In the data rows, the value 128 means zero.
In each game, the first row plays the second. By how much does the first row win? 20 means about a draw, 40 a big win and 0 a big loss. Wins can go round in a circle. Each row has two weighted sums of its numbers, A and B, taken from their middle values. A row wins by its A times the other's B, less its B times the other's A.
146 131 112 108 150 124 90 134 153 118 97 158 119 125 142 172 101
125 138 154 102 105 108 139 172 116 125 135 108 109 151 159 121 148 20
148 132 114 108 151 125 89 134 148 121 98 157 120 126 140 169 98
145 133 117 105 154 124 93 131 149 117 97 158 120 129 134 168 102 22
147 133 111 104 153 124 94 131 152 121 97 157 118 128 138 168 102
151 133 131 100 157 121 95 136 137 122 95 153 114 138 140 151 104 17
146 132 119 106 152 125 92 133 153 119 95 157 118 128 139 168 102
147 133 112 108 155 128 90 134 145 118 97 155 117 127 142 166 100 19
150 132 124 96 164 123 96 136 150 123 102 144 110 132 147 149 103
149 130 115 102 156 121 93 133 148 113 100 158 119 131 138 162 103 24
154 134 130 97 154 120 100 135 133 119 97 152 112 136 144 157 104
143 130 111 106 155 122 93 133 145 118 96 157 123 131 143 167 102 20
146 133 112 104 152 125 93 131 149 119 97 158 120 128 142 167 100
154 127 137 104 151 115 98 139 133 125 95 156 108 137 149 147 105 16
143 129 113 106 154 125 93 134 151 116 99 158 117 132 140 169 101
153 132 129 103 155 119 89 138 134 123 99 154 108 137 143 152 107 19
154 136 134 94 149 117 99 137 130 122 98 153 105 141 151 153 107
153 134 135 100 155 115 102 137 130 121 96 155 106 131 142 152 110 24
155 143 151 84 142 109 107 159 124 126 107 131 97 148 156 140 120
133 153 152 79 125 100 117 166 121 130 121 118 106 165 162 137 134 17
107 135 133 118 102 110 145 164 130 134 150 109 117 124 155 108 159
144 128 115 106 153 126 92 134 146 120 97 158 118 128 142 168 100 22
158 125 144 100 149 117 99 145 127 118 95 154 108 129 147 148 111
144 133 112 110 154 127 91 131 150 116 95 157 118 133 141 166 100 16
159 137 137 97 124 112 106 151 119 130 98 154 96 150 148 148 123
129 139 144 98 103 102 129 167 127 134 142 108 111 152 164 126 142 18
159 129 129 97 151 118 100 144 126 124 95 154 106 142 143 139 113
148 140 144 88 161 114 106 148 132 117 109 129 103 145 157 143 109 13
145 132 114 106 153 124 92 130 145 120 98 158 119 127 142 169 101
155 138 136 95 147 114 100 145 132 129 96 153 107 136 146 149 106 20
158 129 134 97 137 114 96 147 127 130 100 154 98 145 152 148 116
151 129 127 94 154 119 105 140 135 125 96 155 108 139 144 146 106 22
147 128 113 110 156 126 94 131 140 118 95 157 118 132 139 166 102
137 145 160 88 111 98 121 168 126 137 130 115 106 143 164 130 141 18
153 134 150 102 126 111 103 155 125 133 101 156 97 136 157 146 111
158 131 135 102 148 116 99 139 129 127 98 154 101 141 141 154 109 20
148 127 135 92 161 119 99 136 143 123 102 146 112 129 146 158 103
156 131 128 103 150 117 99 144 126 123 92 153 109 141 146 149 108 19
147 131 116 106 154 125 90 131 151 119 97 156 119 130 141 164 101
147 134 120 101 156 124 93 133 137 119 99 158 117 129 140 162 102 20
137 136 148 82 123 108 129 163 132 141 124 110 99 159 165 138 128
153 135 136 101 146 115 98 147 139 123 95 152 103 139 145 156 106 33
148 136 112 104 156 127 88 132 143 120 98 155 118 131 141 160 102
147 137 112 106 154 125 90 133 147 116 97 156 118 132 139 166 102 21
147 131 117 105 156 122 92 132 145 120 99 156 118 132 140 165 100
146 133 116 109 153 124 89 133 143 122 97 156 115 133 139 170 102 17
155 134 129 103 147 121 98 142 127 130 92 155 106 139 136 155 108
145 132 112 106 155 122 93 133 141 118 98 159 117 135 139 165 103 23
145 131 114 109 158 124 90 133 143 122 99 157 116 127 138 164 102
146 134 120 106 154 123 96 133 140 116 95 158 116 129 142 167 103 20
155 137 134 96 133 123 103 143 119 126 93 163 102 140 148 144 116
153 130 139 85 153 112 114 148 146 135 106 128 103 161 146 134 107 15
146 134 116 112 154 122 95 128 139 118 94 160 117 135 140 164 103
158 132 143 102 138 116 102 145 133 125 93 153 102 140 149 153 108 16
148 135 133 91 161 115 109 143 136 120 106 133 106 146 150 157 104
153 139 131 85 160 113 120 144 138 113 109 129 106 150 151 140 108 23
124 133 152 96 98 110 149 161 122 136 137 105 119 146 163 124 143
160 135 124 99 140 113 109 140 126 127 96 155 106 150 149 148 107 27
154 120 132 101 127 111 114 152 147 133 93 156 99 134 152 153 117
146 132 122 106 150 121 92 133 135 125 93 160 115 139 135 166 106 27
141 127 145 118 98 107 115 166 130 142 108 154 99 121 159 127 140
145 132 117 107 155 122 92 134 141 122 98 157 117 131 138 167 101 21
158 127 142 98 120 111 112 153 124 128 100 159 102 140 154 143 115
152 141 135 86 158 117 100 140 143 123 107 141 107 144 146 145 102 21
155 133 148 102 120 115 108 150 123 131 94 163 104 136 149 143 116
148 133 115 105 155 126 94 130 143 120 95 157 119 131 135 166 103 21
150 135 146 80 153 113 110 155 130 133 112 133 101 152 150 126 109
160 142 142 97 129 108 116 145 124 126 103 147 94 150 150 158 113 18
156 142 127 102 133 110 105 147 131 134 92 159 102 141 145 142 117
148 132 124 106 152 124 98 136 131 124 93 159 111 139 135 161 104 18
148 128 121 113 154 119 92 128 132 125 98 160 114 137 139 163 102
148 133 118 108 151 122 99 130 135 119 93 159 112 139 141 167 104 16
159 134 139 98 131 108 115 144 129 127 95 155 99 137 160 144 117
157 139 139 100 124 113 111 148 123 130 90 160 111 127 147 155 114 20
150 130 115 115 151 119 93 131 137 117 96 160 115 135 140 169 104
160 129 138 97 113 103 126 148 118 135 108 148 98 144 159 154 121 18
136 141 152 97 118 96 135 159 129 148 127 107 104 165 158 132 128
145 131 114 108 155 125 92 133 140 122 96 158 116 131 137 166 103 27
146 135 149 78 149 106 123 135 136 130 117 128 103 166 157 148 107
143 135 116 106 155 126 93 135 142 116 99 159 117 128 136 166 100 23
150 127 118 108 155 121 95 136 132 116 98 157 116 132 143 162 103
158 138 138 107 125 113 107 150 124 128 93 157 100 139 152 149 113 14
129 131 148 135 88 111 130 158 137 139 132 134 98 100 159 116 157
149 131 121 109 154 121 99 132 132 125 93 157 110 141 143 155 103 21
155 133 139 99 119 112 111 150 139 141 99 153 92 140 155 149 118
151 131 117 107 152 123 93 131 137 116 98 158 117 133 140 167 101 25
97 142 129 131 103 108 144 158 139 129 153 105 130 134 150 105 152
150 132 147 89 155 110 112 143 142 129 107 126 104 148 160 149 105 19
153 128 127 111 142 119 95 135 137 125 91 161 110 137 144 161 107
153 137 148 101 117 110 111 151 120 131 97 159 99 134 156 148 122 20
146 132 115 110 155 124 94 131 141 122 96 157 114 135 139 166 102
151 134 133 124 96 106 127 154 105 152 116 145 93 136 148 147 133 10
147 129 119 106 156 121 97 133 133 125 96 157 112 135 136 165 105
149 143 161 112 103 109 111 152 128 127 99 155 97 141 153 140 129 25
148 145 158 78 138 104 123 153 134 127 117 114 103 155 163 140 120
148 125 121 110 153 123 94 133 136 117 94 158 118 134 138 169 103 23
159 137 139 120 94 115 128 154 125 130 109 147 93 144 155 134 124
149 128 155 82 142 100 129 157 132 121 122 117 105 148 170 132 119 24
162 137 135 96 112 109 122 151 112 136 104 152 97 143 153 139 127
151 125 117 110 151 120 97 132 139 121 95 159 117 136 139 164 101 20
153 131 118 111 142 121 98 135 136 122 95 161 109 140 145 162 101
156 144 146 84 122 107 131 157 125 130 127 118 95 157 160 133 121 18
149 131 118 107 154 122 96 132 139 120 95 158 116 133 142 160 103
152 129 123 113 150 123 99 130 127 121 93 158 110 138 143 166 102 13
161 129 147 106 107 106 110 152 124 128 112 152 96 137 160 149 125
134 148 150 101 108 103 137 160 101 147 132 109 102 143 161 129 146 15
147 127 113 113 154 124 95 132 137 124 95 157 114 134 138 168 102
153 129 126 109 151 123 99 134 131 117 94 159 111 140 138 158 104 26
151 132 128 107 152 121 100 132 130 120 95 157 111 134 134 168 103
151 131 114 114 148 122 93 133 130 119 98 160 115 139 141 167 99 24
92 136 108 134 115 106 151 152 128 131 154 110 130 116 154 112 158
157 129 120 112 139 119 105 132 124 129 94 164 108 127 149 159 107 20
161 132 139 113 106 103 118 152 122 134 112 153 95 137 149 150 123
147 129 122 108 156 124 89 132 131 120 97 157 115 136 140 163 103 17
148 128 118 109 155 124 97 133 131 120 97 158 115 135 141 164 99
149 130 118 111 148 121 95 130 136 124 95 162 112 139 137 166 105 18
156 142 149 82 138 99 129 145 120 132 125 120 101 160 150 144 117
91 133 81 138 157 110 136 148 140 131 146 124 139 78 137 116 142 12
155 129 124 106 131 116 104 137 132 130 94 164 108 138 151 158 108
145 133 139 113 86 108 144 159 120 133 127 138 104 120 151 125 150 22
151 126 117 109 150 126 94 133 131 121 95 160 117 135 137 163 102
150 127 115 110 155 126 98 131 129 121 95 158 115 136 138 161 102 19
146 130 118 107 154 126 95 131 134 123 96 159 115 137 136 164 100
148 132 113 111 155 125 93 132 129 123 96 156 115 139 137 164 101 20
152 132 156 73 150 107 122 148 132 130 115 117 108 149 155 133 121
151 127 115 115 148 123 97 130 126 124 95 162 113 141 139 164 101 23
148 133 144 122 91 105 131 150 111 143 114 153 100 120 153 145 135
156 133 142 87 154 107 114 141 136 121 110 129 104 163 143 148 109 19
149 140 139 121 85 106 135 155 122 139 117 144 106 116 146 136 144
151 123 132 81 155 111 124 137 146 132 112 130 102 146 164 146 108 29
129 135 160 97 103 105 138 155 129 138 139 106 108 165 155 125 141
145 129 119 113 152 121 95 129 133 122 94 160 115 131 143 169 103 36
157 123 119 116 139 119 103 136 130 122 91 161 112 139 141 163 106
150 130 114 112 151 124 95 132 132 121 95 159 113 135 139 168 102 19
155 130 131 112 140 120 102 136 118 121 94 165 109 132 138 162 107
148 130 142 123 94 117 121 149 123 141 104 161 99 111 152 137 138 17
135 131 149 129 86 112 146 158 107 137 128 140 98 117 149 126 149
126 149 148 98 103 105 148 147 124 134 148 102 114 139 164 134 141 20
161 127 126 110 139 120 98 137 125 124 95 159 106 137 139 163 108
146 138 150 92 125 104 142 148 135 130 123 110 93 164 166 137 125 14
87 133 87 144 150 110 142 143 136 132 147 124 139 84 136 108 149
95 132 73 144 154 109 137 145 144 132 141 133 140 70 136 118 141 21
134 126 145 122 85 116 140 155 126 145 124 145 105 99 154 118 153
127 132 143 133 92 107 151 165 136 142 127 138 101 94 147 112 150 16
155 133 120 118 132 116 101 132 120 130 94 163 110 134 142 175 107
153 130 120 112 149 121 99 131 126 123 93 159 112 140 136 167 104 22
157 131 130 116 122 119 109 136 120 130 92 164 107 139 143 163 108
92 143 120 137 110 113 149 154 130 132 154 106 128 114 149 109 156 14
134 139 143 87 115 100 138 154 112 141 144 109 105 154 168 132 135
135 136 145 132 90 100 146 148 122 134 142 131 102 103 148 123 158 5
119 134 125 119 97 109 148 153 126 139 151 104 117 144 153 113 153
154 129 117 118 136 122 100 129 127 124 92 163 115 136 140 174 103 30
102 133 119 146 143 110 149 147 128 135 142 122 110 61 151 106 156
97 134 117 129 105 110 154 153 117 138 152 107 134 126 157 111 151 25
157 127 119 114 141 119 99 130 127 123 95 165 113 135 140 161 105
143 133 140 131 88 117 145 147 117 140 128 140 96 94 158 121 151 24
147 132 114 115 154 123 95 131 135 121 95 160 116 134 136 163 100
159 140 133 114 122 120 110 135 123 129 92 165 103 137 145 152 108 19
147 134 117 120 153 128 96 129 128 120 93 159 111 134 141 162 100
106 144 134 123 96 108 148 153 134 129 159 106 126 139 151 114 144 27
147 129 118 110 152 123 96 136 132 118 94 159 113 133 143 166 104
154 127 120 115 142 121 101 132 127 119 94 164 108 140 140 164 106 22
152 133 123 114 147 122 96 130 126 125 92 162 113 137 137 161 104
105 142 138 120 97 111 145 151 130 137 152 105 124 135 156 111 153 14
154 128 114 117 143 121 96 133 127 125 95 162 110 136 141 168 104
156 131 126 119 126 119 109 129 122 126 94 169 114 130 142 166 103 25
120 123 140 143 98 110 151 150 127 145 143 129 102 82 151 115 159
154 128 120 120 140 124 102 132 120 124 93 164 107 136 138 167 104 33
161 133 119 109 129 119 101 139 119 127 98 165 111 137 134 165 107
154 132 122 120 136 118 98 129 124 123 93 163 110 133 145 177 108 18
151 134 122 110 146 123 99 132 127 122 93 161 112 140 143 161 100
125 124 146 146 104 114 149 160 121 141 124 144 99 65 146 118 151 14
142 133 163 93 114 108 144 146 142 126 133 100 102 157 165 128 136
115 127 117 150 125 107 146 153 130 139 144 118 111 64 147 108 164 2
155 131 115 117 140 123 107 130 134 124 93 161 112 135 136 170 98
154 124 125 118 146 118 104 137 122 125 94 161 111 128 138 164 102 22
157 129 127 123 133 122 102 133 119 126 90 166 107 137 141 157 107
121 131 139 134 104 108 145 159 129 139 141 130 109 69 152 106 163 32
150 132 120 111 146 122 100 133 128 121 92 162 115 138 141 164 102
120 139 132 144 97 102 151 146 112 136 147 128 109 91 149 119 163 25
148 133 118 114 151 124 95 128 132 121 94 162 111 139 138 163 103
151 127 124 123 133 120 99 127 127 125 93 167 112 140 137 173 105 15
108 129 130 143 128 108 152 154 127 135 149 117 112 63 146 108 160
127 141 137 121 94 110 156 148 115 133 148 103 114 147 154 122 145 36
147 129 118 119 148 122 100 130 129 121 90 162 112 140 136 166 105
120 146 147 121 96 114 152 146 129 134 146 101 113 154 157 105 143 19
149 128 113 115 147 124 99 133 123 127 95 162 111 132 139 169 103
120 130 133 138 101 106 161 150 117 141 149 118 111 89 152 110 157 11
133 139 148 119 93 105 155 155 119 131 144 104 114 143 150 129 138
130 140 142 137 95 100 148 147 114 145 139 138 104 86 146 116 157 7
154 129 129 94 163 125 106 127 146 123 109 146 111 124 132 159 98
156 126 115 121 133 118 101 131 121 124 96 169 110 133 141 165 109 14
158 127 129 114 130 126 102 134 117 127 89 164 110 134 143 163 108
104 129 120 146 145 112 150 149 133 132 140 120 111 62 147 102 158 17
132 137 140 139 101 108 149 155 118 141 134 133 99 76 150 109 159
160 128 128 121 122 120 111 133 124 129 91 166 107 133 139 161 110 22
148 125 134 90 168 122 111 131 141 121 108 139 115 130 138 156 100
157 125 124 120 119 120 108 134 121 123 98 164 109 137 142 179 106 23
154 131 116 117 137 122 101 132 122 122 97 164 110 139 141 170 102
142 136 135 138 97 111 138 155 119 141 131 137 97 81 153 108 158 28
150 133 128 88 167 125 107 132 145 122 109 138 114 132 141 146 98
156 131 112 118 140 126 104 129 124 124 92 162 110 135 144 164 101 12
86 136 100 137 138 111 152 147 129 129 151 113 135 94 143 107 155
154 133 119 119 136 120 103 133 134 122 92 165 110 131 139 167 104 18
108 143 122 140 121 107 152 145 121 145 148 114 110 80 152 103 165
84 128 83 139 149 110 143 145 129 130 145 128 144 88 133 118 149 12
